Rotation paths and how fast each direction turns (degrees per step):
Each turn is a multiple of 5 degrees from 10 to 175, or 0.
Each row of a path follows its step; steps can be skipped.
Path 1:
step 3: [  5   5  24  -1  -7   5  20  24  -8 -38  -3  -7  -5  -9  27  -6  -6   4
  31  10  -2  27 -31  28   7 -47   4   2  22  -8  -3  10  14   7 -17   4
   9  -6]
step 4: [ 11  10 -20   7 -34 -22   3  19  -9  -4  25  -1   4 -10  29 -16 -12  19
   7   5  26   4  -9   8  -3  13 -22   5  29   5  12  -5  14  43 -15   4
 -19  34]
step 8: [ 21 -10 -27  -6  22  -8   8  20 -38 -30 -20  22  12  10 -11 -22   2   1
 -17  20  -2  36 -13  16 -10  -5   5 -22  -9   6  -9  15  -7   5 -15  31
  -7 -19]
step 11: [ -4  -7  -6   7 -24 -13 -35 -15   3 -21   2  18  -1   1  -9   8  10 -22
  14 -29   0   3  -1   3  11 -41  11  15  15 -11  15  31 -11  32 -16 -35
   8  17]
step 13: [ -1  36   1 -12  18   9   2  17  13  10 -21  -5  -4 -34 -20 -20  -1   6
 -38  -3 -14  12  -2 -17 -22   7 -37 -23  11   5 -21  26  -5  17  -4   8
 -15 -14]
step 17: [-18  -4  -3   9  15  13  23 -20  10 -41   7  23 -22 -25  33 -13   6   1
  -7  -6  21 -10   2 -15  -8 -15 -18   7 -37  -3  30   9   1  24  14  14
  12   4]
step 18: [-44   4 -16   9  26   5 -16 -14  14  13   1   9   9 -24   0   2 -12  22
  -9  10 -26 -15   9  18 -15 -23 -21 -11   2 -18  20   8  41  28 -13  -8
  -4   2]
step 22: [ -9 -16 -20  18   0 -11 -12  15  -4   9  40  10 -18   6   6 -32 -25  -8
 -25  -8   4  -6 -12 -19  -2  -8   7  15 -10 -19  26  16 -50  17  -6   1
  -8 -12]
step 23: [ -5   0  -6  35  30  -1  -2   5 -12  12  10  10  -9   2 -37   8  10 -21
  -8  17  -6  -2  -2  14  18   4 -14  42   6 -33  37  19  14   3   9   5
  29  -7]
Directions:
[13  4  2  9 -3  3  4  1 -6 11  4  5 -6 -9 -5  1 -4 -1 -7  5 -2 -1 -6 -7
 -1  9  6  1  3 -6 -3  0 -9 -2  1  0  3 -3]
45
[  4   0  -1   7  -5   0  -8   5   5   4 -14   0  -1   3   1  -1   9   6
  -4   4  -4   6   4   2  -8  -5   0   2   6  -4  -1   6   7   0  -6   2
  12  -7]
145
[-9  4  4 -4  9 -6 -5  1 -6  8 -5 -5 -6  5  6 -1 -9  7 -7 -1  1 -3  0 -6
 -8  7 -1  6 -7 -5  7  1  2  3  1 -9 -5 -6]
85
[-5 -3 12 10  6  2  0 -5  2  3 -5 -9  8  2  0  4  1 -1  0  1 -3  4  0  9
  1  1  7 -1  6 -8  0 -4 -5  9 11  3 -4  5]
160
Path 2:
step 3: [ 10  19  -2  10 -17   4  17   4  16   3   6 -15  10  -8  24  41   4  -1
  10  -8   5  -5 -15  11  -1 -29  32   5 -35   9  -3  -4  -5   0   1 -10
 -20 -22]
step 5: [ 10 -14 -31  16  19 -14  11  -3   5  11   7 -19  13 -28   7  -4  16  -9
  -4   0 -28 -14   2   7  10   3   7 -21  20  -5 -18   7  -5 -17 -11  23
 -38   1]
step 9: [  3  -4 -24   9 -10   7  32  -2 -11   1   0  -9 -14   0   7  39  12  10
   2   4 -17 -14 -14   8  -1 -26   0   1   5  16 -30  18   4 -28  -3  -9
 -26  -6]
step 13: [ -7 -18 -19  20 -14  21  28   9   8  15   5   1  12   6  -2   8  -2   6
 -14   1  -9 -36  -8  21  14  16 -14 -27   4  -6 -14   8  15 -14   1  33
 -14 -10]
step 15: [  0   5  -7   7   8  28  19   9  13 -14  -3  20  13  -8  17  35   7   9
   4  11 -22 -11   8  23 -25 -21   1   2 -14  15   1  15 -17   7  -9 -32
 -18   0]
step 17: [-10  -4 -19  13 -12   0   1  16   6  24  15 -14 -12  -3   1  15  -3 -31
 -28   7  -2  -7   1  -6   6  -9   7  -9  -4   6 -41   5   5  -3  -6   4
 -48  -7]
step 19: [ -4   3 -19   7  26  29  18 -10  39   3  16  16  27   2   4   0 -11  11
 -17 -12  -5 -17  -8  31   0   6   9 -11   6  -9   8  20 -14  16  -5  13
 -15  -5]
step 22: [ 21  13  -3   9  -1  13  16   1  22  10  16 -10  34 -10   8  -3  13  10
 -22   4  -2   3 -25   9  27  14  10  -3  -5   5  -2   5  20 -17  -8  30
 -33  -9]
step 23: [-14  14 -23  13  35   4  -7   7   4  -2  33   4  -3   8  -6   6  -8  -7
 -17   1 -26   3  14  21   0 -15  13 -10  -5  16 -20   9 -13   0 -20 -24
 -32  -4]
Directions:
[  5   6  -2   2   3  -1   6  -6   7  11  -2  -9   3   0  -5  -5   1  -6
   0 -10   3  -3 -12  -5   1  -3   6   8   6  -2   2   0   5  11   5  -1
  -5   0]
130
[  6  -4  12   1   0   8   1   1  -4  -2  -1   6   0   1   3  -4  -4  -4
   2  -7 -12  -3   1   8  -6  -9  -3   7   2   2  -3   1  14   2   0   8
   5  -1]
125
[ -7  -3   1   2   6 -12  -8   1  -8   9  -2  -2  -2  -2   4  -3   1  -9
  -2  -1 -12   6   6  -4  -5   0  10  -6  -2   2  -4   2  -1   6  -1   1
  -5   5]
120
[ -5   4  -3  -1   0   0   0  -5  -5  -4   7  -7   0   3 -10   3   1   5
  -5  -2 -11  -5   5  -4  10  -8  -1   1  -3  -7   9  10   6  -4   1   3
  -2   8]
80
[  3   2  -3   1   0   8   6  -3 -16   7   6  -9   1  10   2  -1  -1  -2
   4  -4   5  10  -1   2   5   7  -4  -7  -4   4  -6   2   6  -4   0   2
  -4  -4]
80
[ -8  -5 -11  -8   9   8  -3  -5   2   3   2  -5  -1  -2  -6  -5   5  -3
   7  -3  -6  -3  -2   5   0  -4  -4   0   5  11  -5  -4  -9  -3  -1   1
   8   2]
95
[ -4   0   1   2  -5 -10   1   7   1   7   7   0  -4   5  -8  -1 -17   7
  -1  -4  -2  -4  -7  10   6   1  -1  -1  -3   0  -2  -5  -4   5  -7   1
   5   1]
65
Path 3:
step 5: [  0  -6 -22  29  -5 -15 -20   0   5  13  25  -9 -14  20  20 -28   9  14
 -18   8  38  15  -4   0   4  15  -3  10   4  11   6   2 -14   1 -21   1
  -5  -9]
step 7: [-14 -31   0 -17   3  -8  17  27  26  -5  -1  18  -4  12  -1 -24  -8  -6
 -13  27  -4  -3   4  -8   3 -18  10 -11  11   5  19 -19   8   9 -11 -17
   5 -27]
step 8: [  8  10 -17  -6   5  -4  37  14  15   0  24   9   0   8   6 -16   4  11
  28   4 -27 -25   8 -19  -5  -8   7 -12   1   6   0 -20 -12  -2 -16   5
 -26  23]
step 10: [  5   6  -4  -7   0  16 -26   9 -15  -8 -17  12  21  19   3   2  31  -5
   0  15  -8 -11   3 -36   5  14 -18 -26   4  -3  10   2  -9 -22   5 -18
  10  26]
step 12: [  5   0   8  -7  -9  -9   9 -20 -20  -6  -2  -7   7   9  -2  23  25  15
 -16 -11 -17 -13  17   6  15   2  26   0  -7  33  -3 -33  -7  -2  -4 -15
 -29   5]
step 13: [  8  -8  -8 -13 -17  -2  -4  -5  -5  -7 -12 -13 -17  -7  32  21  11 -13
   2  10  29  12   2   4   6 -29  12  10 -17 -14  13 -43   3   2  10 -10
  -8  -3]
step 15: [ -4  25  21  36  10  10 -23  -7  10 -19  14   2  -9 -23 -10  -5   6   3
  -2  10   7 -13   8  16  -9 -36  -9   8   4   8  33  -6   8  -7  -8  -6
   7 -11]
step 18: [ -7  -9 -10  -9 -14 -19  11 -14  21  -2 -15  16 -19   0   5 -26   8  -4
  -4 -28 -11 -17 -12  24  13   7 -11 -23   2  15  12   7  -2 -32  19 -15
  -6   2]
step 19: [  4  11  16 -14   6  -6  22 -10  25 -14  19  19 -12  -9  -9  -7  -5   8
   8  -1  21  10 -30 -12  14 -18  -8   7  -4  15  16  -5  14 -18  22  22
 -19 -15]
Directions:
[ -3   5  -4   9   2   7   4  -2  -4   3  -9  -5   0  12   3   3  -2   5
  -2  -8   2   3   5   6   4  -5   0  10   2  -8   9   0   8   0 -10  -3
  -1  -2]
35
[  1  10   6   6   9  -6   9   0   0   2   9   2   7  -1  -2  -2  -4   7
   4  -1   1   3   0   2   7   0   6   2 -11  13   2  -7   0   6  -4   0
   3   4]
95
[ -2   3   1  -3  -3   7   8   0   5  -5   4   5  -4   3  -5   0   5   3
   3  -4   2  -3  -3  -2 -12  -7   2   0 -12  -9 -11  -6   1  -3  -5  -4
   6  -7]
60
[ 5  5 -4  0 -4 -6  1  0 -1 -8 -1  4 -7  1  2  0 -6 -1  1 11  0  3 13  2
 -5  6  9  5 -7 -2  9  4  3 -5  5  7  6 -7]
170
Path 4:
step 0: [ -6 -45 -17  20   2  23  10   6 -16  16  23   4   7  -7  22   7 -29 -14
 -10  16  27  -2   1   9  -1  13   6   9 -14   5   8 -27   5  13  -1  19
  12  24]
step 7: [  7 -14   1  28 -12   0   7 -43   5  -1  -2  -8 -16  -7  -5 -12  18  10
 -24  22  -2  -7   5  33  15  28 -18  27   2  14  -4  -8  -4  10 -26   9
  12  14]
step 11: [ -5   5   4  10  17  24 -36  19   5  -6  23  -7  27  19  13 -24  -3   0
  10   3  20 -11  17  -5 -33  11 -11  33  -7  10   9  21  -3 -18   1  -2
   3 -17]
step 14: [ 11   7 -10   7 -22   9 -13  -3  18  -8 -24 -16  33 -27 -22 -15  -8   3
   2  29   6  11  -6  12   9   1   4   9 -24  41  -5  12   5 -19   9   5
  -2  26]
step 16: [ 38 -29  22  -8  24  -2  -8   7  -5  -6  48   7  13  -1   1  -5 -15 -22
  -2  -6 -26  -1   2  -1  -5   1 -13   3  28  -9  25   2   5  -1  13  -8
  -9  -2]
step 17: [ -8  29  11  23 -25 -33 -20   2 -35   6 -23   3   2 -16 -11  15 -17   6
  12  14  13  -5  12 -14  20 -20  11   5 -15 -13 -13  19  -8  24   6  -3
  -1  -5]
step 18: [-21 -16  -8  12  12  31  13   5   6 -27  -4   4   5  19  10   1  28   8
 -34 -14  32 -22  -6  -8 -19 -17 -10 -10  -7  11  -8 -10 -15 -15 -28  12
  -5  -4]
step 20: [-10 -11 -10 -12  -9 -35  -5  14  -7   6  -4 -16 -41   5   3  18   5   9
  14   4   5  12  11 -20   0  31  -5  19   0 -21   7   6  21  -1 -14  -6
  15  39]
step 22: [-13  22   6   5   6  -5 -19  -1  -6 -16  -2 -11  33   5   0  13  -2   9
  36 -23  -7  11  -6  16   4  12   3 -10   2  21 -44 -16   8  23   1  -8
  -6 -33]
Directions:
[  6  -1   2   5  10  -1  -6   2   7   3   4  -8  -2   5   8   8   6   3
  -4   0   5  -3  -6 -13  -6   5  -8  -2   2   4  -7   5   7  -2   0  -4
  -4   3]
155
[ -3  -3  -3  -5  -7   2   6   4  -4   7  -2  -5  12   0   3   8   5  -3
  -5   0  -1   4  -3   2  -8 -10   8  -6  -4   5 -10  -4   5  -6   2   5
   5   4]
80
[ 2  3  1  0 -8 -9  2  0 -2  1 -2  7  0  1 -2  9  6  4  3 -8  3 13 -6  2
  3  3  0 13 -8  3 -4 12 -5  0 -4 -3 -2  2]
135
[ -8  -3  -8  -2   3  -6 -13   3  -1   2   7  -6   3  -7  -8  -2  -6  -2
   5   0  -6  -1   4  -2  -1   0  -1   8  -8   0  -7   6   6  -1   6   8
  -7  -2]
125
[  3   4  -5   0   2  -7   6   1  -3   8   0  -5 -10  -5   5  -3  -3   6
   7   3   2  -4  -7  -2   8  -3   1  -3  -2   3  -9  -1  -7  -3   8  -3
   9 -13]
155
[  9  -3   0  -5  -7  -3  -2  -6  -5  -3  -2  12  -2  -1  -8   6  -8  -4
   0  -5   6  -9   2 -13   0   4   2  -6  -7   0  -4  -7   3  -4   5  -3
  -2   1]
90
Path 5:
step 1: [ 35   4  -1   3  -5  -9  67 -10  25  14   4   6 -17   3  10   5 -14  -3
  -1 -22   0  -4 -24   6   3 -13   5  16  -5  -2  -4 -16   8   9 -34  12
  13 -19]
step 2: [ -4 -15 -26  24  23 -13 -11  -3  -5  10   4  19  -1   6 -19 -10   4  14
  18  -6  18  11  11  -4 -32   5  19  36  12 -24  -2   3   9 -14  34  -2
  -3 -41]
step 3: [  7   7 -21  17 -22   1  20  29   4 -15 -16  46 -15 -25  -3 -10  12 -23
  -7  15  -2 -12 -24  -9   7 -14 -13  -3 -11  16  10  -7  15  29  -7   0
 -26 -22]
step 4: [ 31 -12  -6  29 -17 -21  -7 -28   9  53  -1   0   7   5 -32  13  -1   9
  -7   3   0   4  20  15 -10 -26  18  -3   0  11  13 -23  -9  -4 -13  11
  11 -22]
step 5: [-19 -10 -40  20   3  12  49  11   2  -8  17  -3  -3   4   3  -6  34  -6
   1 -24 -15   4   1 -18   9   6 -11   9  -7 -17  -2 -27  16 -11   1  -4
  14 -35]
step 6: [ 15  -9 -26  27  12  -5 -42  -3  -1  -8 -12  37 -26  -2 -30 -11 -21   7
   0 -10  28 -18 -15  16  13  -2   5  13   0  16 -18 -17  14  10  -4  -6
  15 -12]
step 14: [ -3   0 -27   8  10  -1   2 -22   3   4   8  19  -6 -16  -8 -23  18  30
  -9 -10  20 -17 -22  -6  21  -7  -5   5 -32  22 -33  -7  30 -27  30 -12
  -1  -7]
step 20: [ -8  -4 -23  18 -28 -12  12  -3  14  -3  20 -19 -26  -3  -5  -3   2  11
 -40  12  33  -6 -27  -7   8 -15  10 -32  -9  12  15 -27  -4  -3  29   7
 -14 -12]
step 21: [  9   4   2  -4   4 -29  10 -23  18   9 -25  -4   6  27 -21  -4   6 -11
  11  11 -23 -40   6  14   8  15 -16  -5  13  -7 -11 -29  17   3   4 -21
  31 -34]
Directions:
[-5 -7 -4  4 -1 -7  5 -8  3  2 10 -7 -1 -9  5  1  5  7  9  0  7  2  3  2
  5  4 -7  2  2 -5  2  3  1 -7  2 10 -8  3]
120
[  1  -1   1  -7  -6   8  -7   2   8   4   6   2   0   4   4   1   0   4
   4  -2 -11  -2   0   3   1  -6  -8   3  -6  -7  -6 -11  -3 -12  -7   3
   2  -3]
85
[ -4   9  -7   1   0  -4   3   3  10  -7   0  -9  -7   5   1  -6  -8  -1
   2  -6   6   2   4   0   1   5  13  -4   1 -11   1  -7   0  -5  -4  -3
   4  -1]
95
[-3 -2 -6  9  2  5 -6 -1  0  1 -4 -8  1  4 -7  5  7 -4 -1 -5  1  0  5  1
 12  8 -6 -9 -6  8 -9 -5  3  1 -1  2  8  5]
45
[  2   4   4   4   9   1   5  -8  -2  -4  11   5  -3   7  -8  -6  -5   2
   0  -4  -2   6  -7   2   5   3 -10   5   3  -9  -9   6   1   2   3  -7
   5  -1]
90
[  5  -3  -1   6  -3  -2   0  -4  -7   5   1  -4   9   7   6 -18   3  -2
   2   2   1   0   6  -5  -4  -4   7   1  -3  -1 -14   0  -3   1   1   1
  -6   4]
145
[ -4   0  -1   3  -2   2 -10   6  -5 -12  -5  -1  -8  -2  -1  -9   3  -3
  -2  -3   5   1   5   9  -3  -8 -11   5   4  -4   1   1  -7   7  -2   9
  -1  -1]
110
[ 1  7  6 -1 -3  4  4 -4  2 14 -7 -2  0  8  2  4  6 -1 -1  1  7  2  1  3
 -6  1 -3 -2 20 -4 -3 -3  1 -1  0  6  5 -2]
130
Path 6:
step 1: [-27  -3 -13  -1  12   8   0   9  17 -18  32  -2  -7  13   3  18  11 -20
 -17   8  17 -10  39  17  10   9   3  20  -2   2 -38  15 -12 -14   5   7
   8 -10]
step 2: [-33 -20  -4   3  17 -13   8 -22  -9   2  -3  13  -1   4 -10 -21  15 -13
  16  15 -11  -7  29  26   5 -23  21  -5 -24 -12   6 -11   5   3  12  17
  26  20]
step 8: [-11  14  -7 -11  19   8   0 -23  11 -28  31 -15  -3  18  -9  42  -8   8
   1  -7 -15  -3   3  -7  -5  -3  27 -26  -4 -28  10  11   1  -5   1   8
 -21  12]
step 11: [-11 -11  13  30 -22  23 -20  -1   7  -8  10  14 -17  -1  14  -5  17 -18
   4  19  22   8   9 -20  12 -18  -5   0  -7   4  -7 -15 -15  21  30 -19
  34  -3]
step 14: [  3 -14  22  -7  39 -32  -1  -1   9  27  -4 -20  -2  16  10  -8   7  13
 -12  11   7  -9   2  -6  11  10  29  26  14 -10   0  33   4   0   1 -20
 -13   9]
step 17: [-19  29 -11   3  -8  10 -21   0  -8  -8 -10   0 -34 -27  34   5  -5   8
  10   4 -21   0  23  24   4   2  10  -2 -14  -9  -2 -19   2  10  14  26
 -23  10]
step 18: [ -8 -19   4 -18   3  19 -22   3   5 -36   3   5 -12  10  32  26  12   5
   9  17 -10 -25  19  10 -12   6  11  10   4  12 -17  12 -17 -20 -11 -19
  12  16]
step 21: [ -9  19  27  20  -6   5  10   7   0  22   2 -24 -15  20 -13   9 -11 -17
  -1 -13   7 -17   5  -2  12  -3  36  21  13  -3  29 -18  -9  17  28  14
  10  -4]
step 22: [-10 -17   6  33 -32  -4 -11  12   2  17 -23 -11  -3  -5 -11  21  -4 -20
 -15  18   2  -9  39  -6   4   9  12   0  -7  -2 -19  32  -6  16  -4   3
  -9 -12]
Directions:
[ -3  -8  -2  -7  -3  -3  -8  -2  -1  -9  -4   6   1   6  -2  11 -10   1
  -5  -7 -10  -5   2  -1   2  -2  -6  -5   0   1   6  -5   4  -1  -3  -4
   0 -10]
145
[ -2   5   4  -1  -1  -4   4  -4   7  -2  -1  -1   6  -7   8   5  -1  -1
 -14   9   4  -6  -2   0   5   0   1   5  -2   8  -2  -3  11  -5 -12  -5
   1   5]
80
[  3   1  -1  -5  -7   4   4   2 -10   8  11  -3   1  -3   6  10  -2   0
   0   2   1   6  -6  -5   3 -10   8 -10   4   0   0  -6   6  -3   4   5
   0  -3]
85
[ -5  -2   3  -7   5   8  -8  -3   2  -8   0 -13  -4  -9   0   4  -2   2
   5  -4   4   2  -9   1  -1   2  -4   1 -13   2  -3   4   4  -7   3   9
   5   0]
40
[ -8   0   1  -1   4  -4   7   7   1  -5   3  -7  10  11   2   2  -6   7
  -3   0  -6   3  -4   7 -11   3   5  -1   3   3   1   5   6   5   8  -1
   1   7]
170
[-11   4   1  -8  -4   5   6   5   8   4   2   2   5   2   4  -3  -6   0
   8   1  -6   0  -2  -2  10   2   2  -1  -6  -6  -5  -3 -12   2  -7  -4
   9  -2]
40
Path 7:
step 1: [  1  -3  -6 -20   0  -8 -24   0  40 -40   3 -25   1   6 -10  15   6  -6
 -13   2 -10  20  -9  22   1  38  20  11 -16  15  -5  10 -18  13 -17 -25
   3 -31]
step 2: [ -3  30  19   5   4 -17  -3  -8   4   6  14  60   9 -10   1  26  33  30
 -13  11  23  -6  -6   7 -10   5  17  -7  18   8 -19  -2 -22   6 -24   5
  -9   0]
step 3: [-14 -11  10  -2   2  35  25  30  -9 -26   5 -13  -6 -22  -1 -15  23  15
 -14  18  17  23  -3 -22 -10   0 -21  11  23 -28   2   4  22   4 -32   1
  19 -15]
step 4: [ -5  36  -3  -7  17 -31  -4   3  26 -14  -2 -24   1 -19  -4  17 -26  -1
 -18  16   9  -2 -14 -42  37 -15   7  -5  -5   2  -6  20  16  -6   2 -20
  11  22]
step 8: [  4 -24 -12  -8 -13   0  -6   3 -13 -37  10   3   4 -41 -27  -1  27  12
 -28   4  14   0  -3  11 -16  32 -27 -14  11 -10 -20 -20  10  21 -23   3
  16  -8]
step 10: [  3  38  20  -1   5  -3   0  14   1 -35 -27  -2 -16  -1  22 -22  20   8
  -7  15  11 -18  30 -18  -9  10   6 -20  -8 -23   6  34  18 -23  -4  17
 -12   3]
step 13: [-25  -3   4 -20  22  -4  -2   4 -12 -22 -17   4  -6 -40   3  -7  18   7
   6  11  16   3  18  12  -3  20 -17   6   7   1 -23 -34 -31 -20 -44   6
  13   0]
step 19: [-10 -12   6  15  11  -5  -4  22  15   9 -10 -18   9 -39  24  18  18   3
 -48   0   0  21  -3 -12 -23   7   6   3  24   1  -5  -3 -20  17  -3 -43
  13  -6]
step 21: [ 15   6  35 -29   3 -13  16  20 -17 -25   9  17   7  -4 -11 -29  20 -13
   5  -3  25   0  -6   5  33 -28  -1 -14  12 -29   0  24   0  -4  -8 -33
  -3   6]
Directions:
[  0   0  -5   0  -1  -2   1   3   5   7   4   1   3  -2  -2   5  -9  -4
   2 -10   3  -5   1   1   4  -1  13   2   6  -5  -7   8  -4   0  -4 -17
   7   3]
145
[  4   7  -3   6   4  -4   1   4 -13  -2   0   1  -7  -6   0   6   2   5
  -8  -2  -4   2  -4   6  -2  -3  -2  13   8   1  -2  -2  13  -4  -2  -4
   2   3]
65
[ 1 -9  2  5 -2 13 -4 -8 -2  7  4  4  7 -7 -2 -2  3  5 -9 -2  4 -4 10 -6
  3  6  3  3  5  0  4 -8  7 -4  5 -3  0 -5]
130
[ 1  5  4 -2 -4  1 -3  2  9  4  1 -1 -5 -9  8 -6  1  3  2 -7  5 -1 -5 12
 -1  0  8  2  7  8 -6 -8 -5 -2  2 11 -2 -4]
100
[  6   4   1  -3   5  -1  -1   1  -8   4   7  -3  12   2   3   9  -1   1
  -4  -6  -1   4   5   4  -1   5  -1   8  -9  -5  -2   3 -11  -1   0  10
   7  -8]
65
[-5  1  6  5  5 16  2  6  0  3 -9 -2  2 -4  6  2 -2 -4  4 -4 -9  9  5 -4
  3 -1 -7  1  9  5 -2  9 -5 -1 -5  1 -5  2]
115
[ -1 -10  11  -8  -8   1  -2  -6  -1  -1  -2 -11  -8  -3  -5   4   1  -5
  -8  -3  -3   6  -9   3   2  -5   0   2   3  -5  10   0  -6  -3  -2  -3
   6   0]
140
